[[-38.0  21.9 -33.8  -3.1]
 [ -2.3  35.9 -23.8  -0.5]
 [-26.7 -46.8  20.9  -1.8]
 [ 26.5 -45.2  30.2   1.1]]
|
[[ 26.5 -45.2  30.2   1.1]
 [-26.7 -46.8  20.9  -1.8]
 [ -2.3  35.9 -23.8  -0.5]
 [-38.0  21.9 -33.8  -3.1]]

[[ 11.2  36.4  -5.5 -24.0  31.4   1.9 -30.5  -3.4   1.7  -1.6 -10.8 -21.1
   -1.3]
 [ -2.0  35.1  -5.0 -31.7  38.1  -5.0 -14.6  -9.5   3.4   9.8  -2.6 -23.2
   -0.9]
 [  1.3  44.1  -8.8 -38.8  42.6   4.1 -15.3 -16.7   7.2   9.9   1.6 -34.0
  -12.1]
 [  6.0  19.3  18.2  29.1  39.0 -10.4   2.6  23.7  -7.5  -1.0 -36.8  21.5
    9.0]]
|
[[  6.0  19.3  18.2  29.1  39.0 -10.4   2.6  23.7  -7.5  -1.0 -36.8  21.5
    9.0]
 [ -2.0  35.1  -5.0 -31.7  38.1  -5.0 -14.6  -9.5   3.4   9.8  -2.6 -23.2
   -0.9]
 [ 11.2  36.4  -5.5 -24.0  31.4   1.9 -30.5  -3.4   1.7  -1.6 -10.8 -21.1
   -1.3]
 [  1.3  44.1  -8.8 -38.8  42.6   4.1 -15.3 -16.7   7.2   9.9   1.6 -34.0
  -12.1]]

[[  3.6 -10.7  33.4   5.4 -18.3  -4.9 -13.6   2.2  -8.7  11.0 -51.3   8.6
   -3.2  16.9   3.1   2.6]
 [ 17.7  -7.2  10.1 -14.7 -18.8  18.7  -9.8   0.1  -7.3  11.2 -39.9 -10.1
   -1.8  19.7 -13.2  -7.4]
 [  9.5  -9.6   8.5 -28.6 -18.5   9.3 -25.6 -19.5   5.1  -2.3 -38.7 -12.0
  -20.3  13.9   2.9   4.5]
 [  8.0 -11.8  20.1 -10.2 -15.0  -2.9 -15.3  -7.1  -0.3   6.7 -47.1   2.3
  -13.1  14.9   7.1   6.0]]
|
[[  3.6 -10.7  33.4   5.4 -18.3  -4.9 -13.6   2.2  -8.7  11.0 -51.3   8.6
   -3.2  16.9   3.1   2.6]
 [  8.0 -11.8  20.1 -10.2 -15.0  -2.9 -15.3  -7.1  -0.3   6.7 -47.1   2.3
  -13.1  14.9   7.1   6.0]
 [ 17.7  -7.2  10.1 -14.7 -18.8  18.7  -9.8   0.1  -7.3  11.2 -39.9 -10.1
   -1.8  19.7 -13.2  -7.4]
 [  9.5  -9.6   8.5 -28.6 -18.5   9.3 -25.6 -19.5   5.1  -2.3 -38.7 -12.0
  -20.3  13.9   2.9   4.5]]

[[ 16.3 -17.6 -17.5 -19.8  20.0  18.7 -20.5  18.7 -34.2]
 [ 25.4 -27.1 -27.2 -30.8  30.8  29.0 -31.6  28.8 -51.7]
 [-24.3  26.0  26.1  29.5 -29.5 -27.7  30.3 -27.6  49.2]]
|
[[-24.3  26.0  26.1  29.5 -29.5 -27.7  30.3 -27.6  49.2]
 [ 16.3 -17.6 -17.5 -19.8  20.0  18.7 -20.5  18.7 -34.2]
 [ 25.4 -27.1 -27.2 -30.8  30.8  29.0 -31.6  28.8 -51.7]]

[[ 11.1  33.7   7.9  18.6]
 [-16.2   1.2 -19.0  27.2]
 [ 13.6 -20.6 -21.8  31.3]
 [  2.4   3.0 -17.2  -8.7]
 [ 18.7  -7.8  29.3  38.9]
 [ 20.8  22.7 -28.7  14.6]
 [-24.0 -32.0 -31.8  25.5]
 [ 17.0 -28.6  -4.6 -40.1]
 [ 10.6 -10.1 -10.4   9.7]
 [-19.1  13.0 -16.1  30.2]
 [ -5.0  19.5   7.4  -7.7]]
|
[[ 18.7  -7.8  29.3  38.9]
 [ 11.1  33.7   7.9  18.6]
 [ -5.0  19.5   7.4  -7.7]
 [ 17.0 -28.6  -4.6 -40.1]
 [ 10.6 -10.1 -10.4   9.7]
 [-19.1  13.0 -16.1  30.2]
 [  2.4   3.0 -17.2  -8.7]
 [-16.2   1.2 -19.0  27.2]
 [ 13.6 -20.6 -21.8  31.3]
 [ 20.8  22.7 -28.7  14.6]
 [-24.0 -32.0 -31.8  25.5]]

[[ -0.2  -2.4   1.6   0.3   0.0  -0.7  -4.6   0.3   0.3   0.2   0.0  -0.3
    0.4]
 [  3.4  20.7 -12.1  -2.2  -0.4   5.4  35.3  -1.2  -1.9   1.7  -1.8   3.5
    6.9]
 [  2.7  52.5  -9.1  -2.7  -1.7   3.9   5.1  -1.2  -1.7   2.3  -0.1  -4.5
  -43.1]
 [  1.0  44.6  -3.2  -1.7  -1.7   0.7 -15.9  -0.8  -0.7   1.9   1.4  -7.9
  -54.7]]
|
[[ -0.2  -2.4   1.6   0.3   0.0  -0.7  -4.6   0.3   0.3   0.2   0.0  -0.3
    0.4]
 [  1.0  44.6  -3.2  -1.7  -1.7   0.7 -15.9  -0.8  -0.7   1.9   1.4  -7.9
  -54.7]
 [  2.7  52.5  -9.1  -2.7  -1.7   3.9   5.1  -1.2  -1.7   2.3  -0.1  -4.5
  -43.1]
 [  3.4  20.7 -12.1  -2.2  -0.4   5.4  35.3  -1.2  -1.9   1.7  -1.8   3.5
    6.9]]
